D: rows in a few groups, each row roughly a mix of its group's directions:
D (152 x 11):
[[ 26  -6  -6  11  -1   5   7  -3  22  23 -15]
 [ -7 -11 -26   3 -18   4   7 -14 -18  -6  19]
 [-23  -7  -7  10 -14 -12   2  -2  31  13   0]
 [ -8  29  -7 -15 -19   5 -18 -13  -3 -10  -1]
 [ -4   5  20  24 -10  -4  24 -13  14   7   9]
 [ -2 -13 -12 -12 -26   1 -17  -7  11 -21  12]
 [ -1  -3  11 -31 -13  15  22  -4   4 -13  -3]
 [ 36   5   6 -16  -8 -10  -6   3   3 -17   6]
 [  6  -9   0  18 -14 -24 -16   1  17 -13  17]
 [ 20  11  12 -19 -17  12   5  -4  16 -18   9]
 [  2  13   2  27   1 -14  12  -8  15  17 -19]
 [  6  -1   9  29  10  21 -14  -4   6 -20  -4]
 [-10  14  -3  -2 -26  -5   8  16 -16 -10  23]
 [  4 -18  11   7  -6   2 -25 -24   9   8  16]
 [  8  -6  -7  -2  -3  -9 -18   0  15 -33  19]
 [  3 -18   3   0  20   1  11 -22   1  22 -18]
 [-18  12 -26  16  -6 -18   5  17  -7   8  -5]
 [ 10   1   5  15 -12  14 -21  12  -5 -29   5]
 [ -9 -11  35  -7   7   1 -17  -7  -7  14  -9]
 [-14  -7 -11  -8 -15  -2  28  17   4  16  12]
 [  0  13   7  -3  15  -9 -11   0 -23 -29  12]
 [ -9   3 -19 -13 -17  -5  22  20 -11  -3  15]
 [-23 -12  -5  13  27   3  -5   9  -2  20   8]
 [ -9   9 -17   4   3  28   4   1 -29   4   7]
 [ -8  -5 -13  11 -29  -5   6  -3   2 -23  19]
 [  9 -15  -8  -9  28 -12 -21  -9   8  11 -10]
 [ 18  17  11  -4  12  -3 -10   3   1  33 -10]
 [-13  -6   5 -24  10   5  21 -17  10 -16 -11]
 [ -1  -4   3 -27  -2  19  24 -11 -10 -13  10]
 [ 25   5 -15  15 -10 -14 -17  -9  -4   7  20]
 [ 13 -26 -16  17   9 -14  -4   3  -5  11  18]
 [ -9   6 -22  -3  10 -29  -7  10  -9  19  -7]
 [ -1  12   5 -21  -5   3   4  -9 -27  -8  27]
 [-24 -12 -12 -10  -3  20  20  -3   8 -17   7]
 [ -9 -18  -7   7  31   9   0 -11  17   7 -13]
 [  4  16  22  11  25   4 -17  15  11   4  -8]
 [-10   7  -5   0 -21   0 -12  23   1 -24  18]
 [-20  18   4  34   6   1   4  -5   9  -7  10]
 [-15 -14  26  -8   8  14  11 -12  18   7  14]
 [  3   9 -23 -15 -13 -24   3  13 -17   3   8]
 [ -2 -24 -31  -4 -13 -11   4   2 -15 -10   7]
 [  2 -23 -10   7 -13  -3   2  21  -3  26  14]
 [ 13   6 -15 -20  -2   6   7  20 -26  -8  10]
 [ -8   2 -16  23  12  -5 -14  -8 -11 -21  18]
 [ 14  26   9 -23  13  -4  10 -12   3  16   6]
 [ 20   3   0 -16  -5   3  19  -5 -19 -27  -4]
 [-20   4  19 -12   8  -1  16  -4   8  29  -1]
 [ -9  27  -6   0 -16 -22   4   0  -7 -24  -2]
 [  1 -26  -3  12  -2  16 -24   9  -4 -21  -4]
 [ -3 -26  -5   1  12   2   4   7   2  36   1]
 [  8 -14  28   8 -16  -6  -6  -1  -9   1  26]
 [-13  32   6  19  -2  -7  -1  16 -14   1  10]
 [ -4 -32   9  17   2   1   4  15   4   5 -22]
 [-10   5   3  14 -11  13 -11  23 -13 -21  16]
 [ -4 -19 -13   1  13  -5 -21  19  18  14  13]
 [ 13 -10  -3 -18  22   0  11 -16   5  20 -16]
 [ 25   9  18  27  11  -5 -10 -12  -2  -4  -1]
 [-25   3  -5  15 -15 -10   2 -14  22   7 -15]
 [-17 -11 -21  14  -2  21   9 -17  11  -8  11]
 [ 13  -9 -23  -6   7 -18   7 -25  16   3 -10]
 [-10 -34 -20  -9   8   0  -3  -6  -2 -10 -15]
 [ 26  18 -14  20   1   4   8  -9 -10 -18  -6]
 [-17  -5  -8  13   9  -4 -19 -10 -13 -11  29]
 [ -1  26   6 -11   2  -5  -3  17   8 -29  11]
 [ 16 -13  -4  14   3 -25  -5  15   7  -6  24]
 [ 16   8 -16  -5   2 -13 -14   5  25 -22  12]
 [-21   7   8   4  30   8 -11  -1  -1 -14  18]
 [  1  -4 -11   6  -3   8   7   5  24  35  -2]
 [ 14   1  27  21   1   8   1 -23  -6   7 -14]
 [  1  15  25  -1   9   3  20 -22  16   7   9]
 [-20 -16   2   0  20  12 -11  -6  10 -19 -20]
 [-23 -11 -13 -11 -23  -8   0   3 -15   7  20]
 [ 21  -6 -16  18  -5  22  12 -18  13  -5   1]
 [-23   1 -16   5  -1  -3  19  23  -5  -2 -21]
 [  9 -30   2  14   0  -8  13  22  -4  15  -7]
 [  1  24   8   5  -3   8  15  13 -29   1  14]
 [-10 -20   2 -10  22   6  24   4   4 -21  -3]
 [  0  11  18 -12  -6  -6 -14 -13 -19 -26  11]
 [-22  17 -15  25   8 -11 -12  14   0  -9   0]
 [  8  -8 -34  -5  11 -14 -15   2  12 -10  -7]
 [  5  -8 -38  19   3  13  -5   4  -2   4  -5]
 [  2 -22   6 -12  23   3  26   1   2  10 -14]
 [-13  -4   0 -17   0  -5   4 -27  18 -24   2]
 [ 16  -4   6 -13  18   5  17  19  11  19 -16]
 [ -8   2 -12 -20  19   2  13  23  -5  20 -11]
 [ 11  -3   5   3  22  13 -26  -6 -23  -2 -14]
 [ -8 -36  -4   0  11   4  25  -2  -1  -4  -6]
 [ 12 -18  29  -5  15  14   2   0  -1  15  15]
 [ -7   7  -1  -2  20   4  27 -20  21  10   2]
 [  2  -3  23  -7  27  13  12   0  -8  -6 -21]
 [  9 -27  -1   6  19   1  18  12  -8  20  -7]
 [-19   2  -2  17  13 -13 -21  14 -20  12  -4]
 [-10  -9  17  18 -12  19 -19  12   2 -19   5]
 [-13   7  23 -20 -16  -4  21  -3  -2 -10  13]
 [-15 -26   9  23  -5  20   5  -6 -10  -9   4]
 [  3  12   3  17   9   6  32  -9  20   0  10]
 [ 17   6   7 -16 -27  -5   2  -9  -3 -26  -4]
 [-15   4  20 -23  -1  12  12  -4  -7 -26  -4]
 [-24 -21  -2 -17 -16   3  14  10   8  -9 -14]
 [ -8  -6  -9  14 -25  -3   8   6 -28  16  -9]
 [  0  19  18  18  -7  -7  -4   5  16 -18  21]
 [  8  32  -8   4  -6   5 -17   0 -14  11  19]
 [  7  13 -12   8  -6 -18  26  17   9  19  -6]
 [-17  14  16  16  -9  10 -14  23  -6 -11  11]
 [  9   5   5  11  -7   6  -3 -20  -8  37   2]
 [-14  29   7 -10 -12   8  -5  -3   7 -27   0]
 [  1   0  11  -9 -17  21   3  21 -19 -14  15]
 [ 13  26  16  10   9   5 -14 -13   5  20   9]
 [-12   3  11  26 -14  -3  17 -19  18   9  -2]
 [ 25   3 -10  18   3   9   5 -18   9 -22  -8]
 [ -6 -32  -9   8  -5 -14   1 -17  12 -16   8]
 [-24  -1  22  -3 -21  -3  -5  16 -10  14   7]
 [ 30  -7 -16  -1  -6 -12  11  15  -1  19  -9]
 [-17  15  10   2 -10  18   8  16   7 -16  23]
 [ 16  -2  15  -8   2 -15 -10   6  -8 -31 -17]
 [-21  -5  20  20   2   8   9 -18   7  18  -8]
 [ -9 -22 -19 -12 -13   9  25   6   8  -9  -5]
 [ -5 -14 -25   8 -10  11   9  -3  29 -10   4]
 [ 16   7 -11  -9 -19 -15   8  12   0 -26 -13]
 [ 15  -2 -14  -4  25   6 -28   8  -5 -13   4]
 [ 33  -7   4  -9   6  15 -14   4 -16  -8 -13]
 [  4 -13 -11  -8   4 -14  23 -25  -2  19  -7]
 [  3  31 -13 -13  -2  -2 -12   3  -8 -14  21]
 [ 14  14   6 -18  20   3  22   7  -9  19   5]
 [  2  24  15   4   9  27   8  14  -5 -12  13]
 [-11 -13  14 -10 -20  -5 -13  18 -22  14  -3]
 [ -4  -2   7 -25   4   3   1  18 -28  -8  17]
 [ 15  10   2   6  17 -11 -27 -13   9  20   7]
 [ -3   0   6 -25  20  -2   7  25 -13  17  -2]
 [ 31 -14  -3 -10  12  11 -14  -8   6  -8 -18]
 [-16  22   3   2 -23 -22  10  -3  10   3  15]
 [  7   5  32  12   7  -9  13  -8  20   9  10]
 [ 16   1  -1  21  -2  -1 -11   9 -12  34   3]
 [ 25  -1 -18 -17  18   5 -18  14  -3  -9  -2]
 [ 20  -5 -27  13  10   9  19   3   8  16  -1]
 [ -3  24  21 -12  19   1 -12   3  -2 -18  14]
 [  4  -9  26 -16  -1  -9 -23  -9  21   2  -7]
 [  5  -9  -2 -33   3   6  18  19   2  10  10]
 [-19  25  11  -8 -10  20   9  -7   0 -18  -4]
 [-20   2   9  20  -1   7   0  -8  -5  24 -23]
 [  3   6   7   1 -13 -22 -23 -14  25 -10   4]
 [ -6  37   4 -15  -6  14   4 -15  -3  -5   7]
 [ -8  11  -9  10   1  -3  19 -11  36  -2  -4]
 [-21   0 -21  -1  10  17  17  -7  24  -1  -3]
 [  6 -14  -1  24 -10 -13 -30   2   8  11  -5]
 [ -4  14   6  -5  -2 -11 -30  -7  21 -20  -3]
 [ 12  11   2 -15 -13  -4  33  -2  -8  14  13]
 [  8  11   3  26  13 -12   5 -18 -14  16 -14]
 [ 19  12  15  10   4   9 -15 -18  22  16   1]
 [ -5   9  10  -2 -23  -6  -1 -24  -1  -7 -28]
 [ 11 -19  21 -11   3  -1 -21  -4  26   3   3]
 [ -3  32   9  -2  -6 -13 -10   6 -12 -24   0]]

the two rows of each list that fit no group, in list order (the others fit one group, some only roughly):
  * q589: [-12  -8  18   1 -34   2   8   0 -15   4  13]
  * q39: [ 26 -11 -16  -5   4  16 -12   0  10 -17  17]
  * q152: [ -5  -9  12 -15  17   0 -23   1   4  19 -23]
  * q860: [  6   3  20 -18 -17  12   2 -14  16 -21  -6]
  * q823: [ -5   1   1 -20  27  17  24  11   0  -4   2]
  * q832: [ -2   8   1  -9   2 -14   2  15 -12  28 -27]
  * q381: [ 24 -15  -3  14  17 -19   4  -9   4  16 -12]
  * q386: [ 13  -5 -24  18 -10  -1   4  15 -18 -21   5]
  * q76: [  6  -1  25 -32  -8 -10  13  12   3   1   6]
  * q959: [  2  12   8 -28  25  -2   2  -6  13 -12 -13]
 -> q381; q386
  * q425: [-20  -2   4  10 -10  12  -9  16   0 -28 -16]
  * q145: [  1   5  25 -22 -17  -4  -1 -10 -21  -9  -9]
  * q615: [-10   2  14  10  14  -7 -18   0 -23  12 -24]
  * q764: [ -5  17  22  27   6  -7 -17  -5   5  -4  16]
  * q150: [ -8  -4  -7 -18 -10   6 -18 -19  21 -12 -19]
  * q199: [  5   7  23 -29 -20  -3  -7 -10   9   5  10]
  * q656: [ 27  23  17 -14  -4  -5   0 -10 -18   1  -2]
  * q255: [ 30  13  13   1   6  18   1 -19  13   4   9]
  * q551: [  4  20  -6  13  31   0 -14 -18   2   2  10]
  * q732: [-16   0 -11  11   4  -7 -28  -7  10   4 -26]
 -> q764; q551
  * q919: [-16   6  28  10  15  20   9  -4  10  14   0]
  * q776: [  0 -11  19 -16 -23 -16  -8   3 -12   4 -21]
  * q170: [  4  16  -7 -18   7   2 -14  25 -13 -10  19]
  * q684: [ -1   0   6  -2 -14 -17 -17  21  14 -21 -17]
  * q626: [ 18   2  22  -4 -11 -10 -26  -2  -1   9 -19]
  * q481: [-12   1   1 -16 -18  15   3 -20   9 -20  19]
  * q380: [ 12  10  13  15 -18  -5 -15 -18  20 -14  -5]
  * q899: [ 15   0  -8  -7  10  11  18  -9 -22  18  20]
  * q300: [ -7 -17  -7  17  -8   9 -16   2  17 -25 -12]
  * q991: [-16 -19  -4   7   5 -10  -9  21  29   0  -5]
  * q580: [  5 -23 -16 -15 -22  -5  -1  -1   7 -11  23]
  * q662: [  6   1  16 -18  -5  19   2 -18  16  18  18]
  * q55: [-13  11  22  20 -12   5   7   8 -26   6   8]
  * q942: [-15  20   5  18   0 -10  -7  -4  30  -8   4]
  * q30: [  6   9 -14 -24  11  13  19 -10 -20  10   7]
 -> q170; q300
  * q917: [-28   0  -7  22 -10  -4 -20 -11   8 -10  10]
  * q552: [ 17   9  21   8  -5   9 -15  -6  10 -16  24]
  * q781: [-32 -17 -10   2  -1  10   1  -8  18   2  17]
  * q714: [-10   2 -25  13  18  16  12   8  -1  18 -13]
  * q605: [  5  -3 -19  11  13  -6  31 -15  10  11   9]
  * q816: [  4  10 -11 -18  14   9 -16  18  25 -13   0]
  * q512: [ 18  11  10   4 -10  10  19 -13 -14 -25  10]
  * q8: [  1  16  -8 -16 -33 -15   7  14  -6   4  -4]
  * q324: [ 11   2  10 -15 -23  12  10 -25  12  14   3]
  * q198: [  5  -7   5   5  13   9  27  18 -17  21   4]
  * q582: [  9  30   2 -24  10   8   7   5 -13  15  -4]
 -> q552; q605
  * q34: [ 14  10  30  17   8  19 -10  -6  -2   1 -12]
  * q52: [ -2  18 -18   4 -20  22  16   0  -7 -10  16]
  * q195: [-11  15   1   1   4 -16 -24   2 -10   2  30]
  * q966: [  6   9  -8 -19 -21   5   0 -12  -4   5  32]
  * q719: [  2  -6   1  23   5  29   4   3 -18 -19   8]
  * q407: [ 31   5   5   3   2   2  19  -5  -4  14 -25]
  * q234: [ -5  15   7  20   1   8   3  -4  22 -15 -26]
  * q651: [ 14   1 -19  -3  -3   3   9 -12  24 -27  10]
  * q498: [-18  -5   1   2   4  -7  -6 -17  19  32  -4]
  * q82: [ 15  -9  -1 -11  13  -8  28  11 -12  18  11]
 -> q52; q498
  * q57: [-18  10  11  14  -9 -14  -2  10  17 -20  20]
  * q765: [ 20  -9  11 -19  15  -4 -12  18  19 -10   4]
  * q321: [-11  -1  -4 -23  15  -7   5  21  15  22  -6]
  * q993: [  8 -18  -3   1 -19  -7  -7   0  15  28 -18]
  * q692: [  1   1 -16   5  -2   2 -34  -1 -17 -21   4]
  * q429: [ 14  -4  -1  12  29 -15 -12  22   5  -1 -10]
  * q147: [ 28  12 -20   1   7  -4  13  -4 -13  -4  20]
  * q118: [-14 -19 -26  16  13   2   0   0 -12  16  12]
  * q836: [ -5  11   6   5  23   8 -30   6  -8  18   6]
  * q932: [ 21 -12  12   5  12  32  -6  -2  -1 -13  -7]
  * q703: [  6 -19  -2  29 -17  -6  10   7  -8  10  17]
 -> q57; q836
  * q11: [-16  17   0 -18  12  -6  22  19 -16   6  -3]
  * q189: [-12   7 -28   5   2  11  30  13  -2   3  -3]
  * q236: [ 6 -2 29 22  2 21 13  6  8 -2 10]
  * q452: [-28   3  -1 -18  -2   0  21   6  15  10  17]
  * q15: [ 14  -6 -21 -18 -23 -22   3  -1 -13  -5   2]
  * q282: [  2 -10  17  31   3   3 -25  -3  -7 -10   6]
  * q284: [-16  17  11  -8  25   7  12   4 -17 -18  -5]
  * q989: [  0  25   1  19  -1  14 -19  20 -15   4   5]
  * q562: [-17 -24 -10 -22 -19  -5   9   8   0 -11   9]
  * q254: [-13 -21   1 -11 -10   9  22  -7  -6   0 -27]
  * q708: [ 15   2 -14   3  -7 -14  14  10  32  11   6]
  * q803: [ -9   4  -3   1  11  13  -7  32 -26   0   4]
 -> q236; q282
  * q454: [ 14  -2   0  29   6   9 -16 -22 -13  -8  -6]
  * q724: [15  6 23  2 20 21 18 13 -3  2 -8]
  * q323: [  2 -16  -3 -20  15 -11  24 -15   9 -15   8]
  * q595: [ -8  -9  -1   4 -17 -15 -18   4 -17  29   9]
  * q603: [-24  -8  12   4 -12  31  -5   0  -6  -9 -11]
  * q128: [-10  13   3 -11  14  11  -2  -8  -9  -4  36]
  * q205: [-12  10 -18   7 -34   3  11  -7 -13   3  -9]
  * q716: [-20 -23 -10   2 -12  -6   4  15  13  21  11]
  * q741: [  0 -31   3  -9 -30  -8   2  -2  -4  -3 -12]
  * q934: [ -2  14 -14 -15   8  -4 -18  -3  -8 -11 -31]
 -> q724; q603
  * q916: [-15  -1  16  18  10  13 -12 -30  -8   4  -3]
  * q876: [  6 -12 -14  -4 -24 -21 -22  13   1  -4 -11]
  * q915: [ -2 -19 -22  18  -2  -2  14   9  -3   2 -27]
  * q644: [ 14   3   5 -10 -17   5  21  -3  -7 -25  20]
  * q401: [-18 -21 -20 -12 -11 -11   7   2  10 -21   1]
  * q944: [ 19  13   1   2  27   0  -9  13 -18 -14  14]
  * q461: [ 24   1 -23  -8  -1   2  25   0 -10  12  12]
  * q581: [ 29  13 -10   0   0   9   3  13 -17  23   2]
  * q258: [ -5   5  -6  18  -2 -25  -8  10 -31  -2  -5]
  * q909: [-11  18 -13   9   5 -23  -7  25  -6  -2  15]
 -> q401; q581
  * q477: [  7  39  -7  -5  -6  -6 -14  -8   5 -15   2]
  * q387: [  3 -10 -12  15  16   9 -12 -10  20  11  25]
  * q110: [ -5  -9   5   1   1   5   6 -28  21  16  23]
  * q351: [ 21  15  -8   4 -20  -8  16  -9 -20 -10  11]
  * q358: [-17 -13   0  14   7 -12 -31   6   5   3  18]
  * q805: [ 10   0  -3  19  -8  -9   6 -22   4   7  31]
  * q203: [  0 -11  -4 -16  24   0  -9  -4  26  12 -18]
  * q121: [ 16 -11 -14   4  20  10  22  -5 -17 -17  -1]
  * q478: [  5 -16 -27   8  18   7   4 -13  15 -17   0]
  * q270: [ 15 -25   0  12  -2  12  -3 -31  -2 -10   1]
  * q402: [ 27   6 -11 -20  -6   6  17 -11  -7  -5  18]
  * q484: [ -3   8   9  -9  13   4  23 -14   9 -20  23]
 -> q477; q110
  * q9: [-13   8   2   5 -24  -9   2   2 -14 -11 -31]
  * q119: [  4   7   3   0 -17  12  36  -9  -7 -10  13]
  * q834: [ 15  -2   5   5 -28   4 -21  13 -11 -19   2]
  * q48: [ -8 -14   8  12 -29  10  10   5  -4  12 -22]
  * q416: [  2  10 -14  34  -5  20 -15   9  -2   6  -2]
  * q471: [ 13 -14   3  -1  -4   6  28 -30  -5   7  -4]
  * q884: [ 11 -14  17 -13 -19 -14 -11  16  -6  12  17]
  * q696: [-16  -8 -21  -3   6  13  15  29 -11   0   0]
  * q811: [-13   2 -11  -9 -13  -2 -19  30   2 -15  11]
  * q831: [ -5 -27  -9   8 -24  -1  21   1 -15   3   2]
  * q616: [ 14 -11  24  11 -11   8  11 -25  15  -1   0]
  * q424: [ -4  -9  23  10 -24   5  -7   8 -27  -5   4]
  * q631: [-16   4  -5 -21   3   0  12  23  -3  -8  26]
  * q608: [-24  28  14  -6  -3 -10   9  12   4  12  10]
 -> q416; q696
  * q182: [ -9 -23  -8  13  15  10 -10 -29   0  10  -4]
  * q405: [ 11 -14  -1  -8  -1  30  10  -1  10 -24  11]
  * q613: [  2   1  -9   2   3 -19  -8  27  -2  -1  30]
  * q99: [ 23 -17   2 -25   0  14  -8  -3  11 -10  16]
  * q40: [ 22  -2  -1 -23 -13  -2  10 -11 -21   6  17]
  * q161: [  2 -25 -14 -21  -8 -14  -3  10  -5   1 -23]
  * q666: [ -2 -15 -23  14 -13   6   4  16 -24  -4  13]
  * q365: [  2   5  -9 -23  11  15  22   6  -2   3  26]
  * q610: [-33   2  -9 -11  17   5  -5   1   1   9 -22]
  * q66: [-16  -9  13  12 -10   6  -2  16 -10 -24  21]
  * q813: [ -7  13  -7 -11  21  -4  25   4   3 -26   3]
 -> q66; q813
  * q430: [ 17  22  -4   1  22 -11  -9   0 -19  18  -1]
  * q53: [  3   3  16  26 -19   1  14 -16 -17  -6  10]
  * q775: [-14  -4   7   4  -3  14   6 -11  35 -16   7]
  * q70: [  5 -12  -1  -2  31   4  10  30  -3   2  -5]
  * q558: [-13  -4 -12  37  -5 -10  -4 -10   8 -14   3]
  * q838: [-7 17 -4 14 18 22 19  8 -4 -9 17]
  * q404: [ -7 -20   3   2  -4 -10  -4  22   5  18  27]
  * q519: [-23 -19  22  -1 -12  -7  -7   2  14   5  19]
  * q421: [  3 -20   2   4  -6  18  -1  -2 -25  24 -14]
  * q979: [18 19 13 -9 20 -5  8 27 -3  4  6]
  * q100: [  7 -12  20 -21  -5  15  11  21   2  -6 -17]
 -> q430; q100
